Rotation paths and how fast each direction turns (degrees per step):
Each turn is a multiple of 5 degrees from 10 to 175, or 0.
Each row of a path follows its step; steps can be skipped.
Rotation 1:
step 0: [-24  14   6  -7 -11  -2 -14   4  14  14  -6  -6  -7   2  -4   7 -26  -5
  -1   5  -7  -7   6 -10 -15   7  -6  17  -9  11  14   9 -11   5  -9  -4
 -21  -7   9 -19 -10 -10 -14  14   1   8  -2 -16 -11]
step 1: [-20  -6  12   4  10 -14   4  13   2 -11   0  -2   2  -7  21  13  15  -5
   3  -6  -6  -5   6 -27  -1   1 -30  18  -3   9   4  -6  -4   1  -1   7
  -5 -25  -5 -12 -10 -12   8   9  -8  16   5  -9  -7]
step 2: [  7 -14 -12   4   9 -10  -6   0  -1  -1   0   2  11  13  -6 -14  19   2
  -7   6   3  -3  -3 -23   3  14 -18  25   7   5  -8  -5   0  10  22 -16
   7   2  10  -9  18 -16  11   4  -8  17  18  -8   0]
step 3: [ -4  -9   0  -1   4  11 -18 -21  11   1   5  -5  -8   5 -11   4  -3 -19
  -8  12  13  -5 -12   6   0  17 -11   4  -8  -4 -19  -9  -9   4  27   3
  16  -2   3   8  15  -8 -15  18  17  25  -2   0   3]
step 4: [-15   7 -12  -1  -5   2  -1   0   1 -12  -7   1  -2   1 -13   4 -22 -17
   2 -10   5 -10  -9   8  -5  -2 -21 -23  -4  22   4  -5  10  11  -2  15
  10   9   9   8   8 -14  -6  15   3  20 -16 -25  -7]
step 5: [-24  10   4   0   9  -8  14  14  18 -27 -12  -8  -2   7  -5  -8   4  -7
   3   4  16   4 -10 -11  -3   2 -24 -13   2  11  13 -17   3  -9 -14  -4
 -11  -2  10  12   9  14   8  -9  14   0   9 -17  -3]
step 6: [ -4 -15 -15   3  -1   0 -18  12   5   2  -9  -1 -20 -12  -1   6  15   2
  -5  27   6   6 -17 -16  -4  -2   4   7   6   7  12   1  -3  -6   5  -8
 -17   0  18  -5   7  15   4 -13  15   5  10 -30  -4]
step 7: [ -3  -7  -3  11  -1   5 -27   9 -16   3 -24  -8  -7 -16   4  15  19 -13
  -2  -9   8  21  -4   3  -8  -1  -4  10  10 -13  -6   6 -12 -12  17  16
   7  -3 -15  10   1  -1   8   1   9  14  -1 -18  -7]
step 8: [ -3  13  -2  22   2  -2  -9   1 -24   1 -14 -23   0   2 -17  -9   2 -13
   1  -1   6  18  -2  -6 -18  -4 -12  -4   6   4  14   7  -8  15   9  -9
  15  18 -13  12  16 -14   0  15 -15 -10  -2  -6   0]
step 9: [ -1  -1  14  28  16 -10   9  -4  -5  -2   1 -16 -21  -5 -16   1 -15 -12
  -8  18  11   4  -1  -2 -12   4  -3 -17  -1   5  11 -27  -9   8   1   6
   7 -16  -3  -7  12  -2  -4  -5   2 -12   6   6  19]
step 10: [ 16  -4 -13   4   1  -8  -5 -13   7   5 -19  -3   4  -7  -8  11  -5   6
  -5   7   6   0   3  -1   9  -7   6 -18  22  16  18 -24   3   1  -2  11
  -5 -10  -6 -32   9 -11   4 -13  12   3 -13 -17   3]
[-6 -2  0  1 -5  2 -1  2  4  2  1 -5  8 -3  3  4 -2 -1 -1 -4  4 -3  5  1
 -8  3  1 -4  2 -2 -1  4  1  4  2 -1  2  2 -4  4 -3  0 -6  2 -1 -2 -2 -4
 -2]
95
[ 2 -1 -4  0 -1 -9  0  0 -1 -4 -1  4 -1  0  9  3 -5  6 -1  2  4 -5 -3 -6
 -4  0 -1 -4  2 -5 -1 -2 -1 -3  2 -4 -3  0 -2  2  4 -3 -1 -4 -1  0  0  2
  2]
90
[ 2 -2  0  0 -1 -4  2  0  3  1  4 -5 -3 -7 -3  5 -3  0  7  4 -1 -1 -2 -4
  4  4  0  3 -4  0  2  7 -6  3 -1  0  3 -1  3  2  5  7 -4  0  1 -1 -4  2
  2]
125
[ 2 -1 -2 -3  5  3 -2  3  6  3 -4  1 -6  0  2  2  2  1  4  0  2  1 -1 -8
  0 -1 -1  4  4 -5  4  6  3  3 -2  2 -2  0 -2  3 -8 -3  4  2  0 -1  6  1
 -3]
65
[ 2  7 -4  0  0 -3 -1 -1 -1 -2 -4 -7  6  6 -3  2  0 -1  1 -6  4  0  0 -3
  5  4  0  2  5 -2  2  0 -1 -3 -1 -8  3  3  5 -1 -3  3  0  2  3 -2  3  3
  0]
125
Rotation 2:
step 0: [  7   4  -8  19   5   9   4 -22   4   8   9  18  -4   2  11  10 -13  -3
  -1   4  -5  -1   4  20  -3  -6  11  11 -16  10   8  12  12  -9  -3  24
  -4  14 -15  10   1  -4   6 -18   0  19  -1  -9  -5]
step 1: [ 11  -1   5  20   6   4  -7   3   5  14  -8  14 -23  -7   0  -1  -2  16
   2  -1  -8   9 -16   8   0  20  -5 -10  -1   5  12 -21  -1 -10  11  13
 -13   4  -1  -6 -11   5   2   4   5  20   2   0  23]
step 2: [ -6  -2  15   8  -8  -7 -18  20  -4  -2 -20  -1  -5 -16   5 -16   9   9
  10   2  10  -1  -8 -19   5  -1  18 -15   1  -8  15   1 -11 -11   0  -2
 -11   2   5  -8  -6 -13 -25  13   0  -5   5   1   1]
step 3: [ -8  -3  12 -10  17 -13   7   1 -13  -3  -7 -13  20   9  -6   5   7  -1
   9   5  -1  -4 -12  -7  13 -11   9   6   8   3   6  13  -8 -27  -9 -15
   2  -7   6   5  23 -17  -7  -7 -14 -12   8  -6   1]
step 4: [-11  14 -19  -4   5  10   9  -4   0   9   9   5  19  27   6  17 -12  -1
   2  -6 -15  -7  -6  -5  -9  -3   1 -17  -2   1  11  -5   8  -4  -7  11
   5 -14   1  15  20   0  15  -5  -9 -13  -3 -13  -8]
step 5: [ 10  -3 -15  -8   9  29  -6  -8   6  20  -6  21  -1   3  10   9  -8  -1
  -3  -8   9  -5  -5  -1   1  15 -15 -10   1  -3   4   1  22  29   6  -2
  -6  -3  10   1  -1   9   0   4   9  -9  10   1  14]
step 6: [ -9   7   1 -10  -1  14  -2   3   9 -12 -11  12  -7 -16  13 -11  -2   5
  -1   7   0   7   3  11  12   6  -2  20 -11  -5  16  11  -2  18  19 -13
  -4   8  -7   5  -7 -15 -11  22  14  -6   4  20   5]
step 7: [-21  -7   6  -5   6  -8   9  -6  -1  -4   8   8  -4   3   2 -11  17  -6
  -1  -1  -4   5  -6   1  21   3   3  14  -4   6   1  -2 -15 -19 -13 -15
   2  25 -10  19 -22 -11   9   3 -10   5  -2  17  -5]
step 8: [  5  -1 -13   6  -9 -20   1   0  -4  -2   1  -4   7  -3   1  12  -2   4
  10 -13  10   1  -7   8  -3 -16  13 -22   5  18  -2 -11   7 -17  -8  13
   2  18 -17  30  -8   2  14  -6  -8   5  12  -2  -8]
step 9: [  5  -4  -1  11   2 -23 -13  10  -7  13  -1  14   6  -7   2  29 -11  -5
  -7   3   5   2   3   8  -5   7   2 -15  13  -2  -1  -9   7   1  24   7
 -18  -6   8   7  10  10 -14 -18  -4   6  12  -1  12]
step 10: [  6  20  18  12  -2   2  -4  19  -3  -6  -5  11   1  -7  10  14  12   1
 -12  -3 -15   9  15 -13   6   4   7   3   1 -17  22   8  13   0   3  -8
 -10   0  25  -7  14  -5  -8   6   8   2 -10  -7  10]
[-5  5  3  1 -2 -2 -1  3  1 -1  8  5 -6  8 -2  2  8  0  1 -3 -5 -5 -1 -6
  0  4 -2  0  2  1  0 -6  0 -1 -1  1  0 -1 -2  1  0  2 -1  2  4 -1 -4  3
  1]
125
[-1  0  6 -3  3  3 -3 -1  2 -1 -2 -1 -1 -8 -2 -7  5 -3 -3  6 -5  2 -1 -2
  1 -3  1 -1  0 -1 -2 -6  0  0  2  1 -5  2  2  0 -3 -5  5  3  6 -6  0 -2
  2]
80
[-3  1 -3 -2  4  1 -1  4  3  5  0 -1 -2  6 -4 -1 -1  2 -2  1  0  5 -8 -1
 -3 -6 -3 -2  0 -5  0  6 -3  5 -2  0  6  0  5 -3  5 -2  1  3  1 -7  1 -2
  1]
45
[-4 -1  0  0 -5  1 -1  3 -3 -1  4  0  5 -1 -1  3  2 -3 -1  4 -3  3  3 -2
  2  0  1  5 -8 -1 -2  4 -2 -4 -8 -5 -3  1 -2 -3  5 -1 -2  4  4  2  6  2
  4]
95
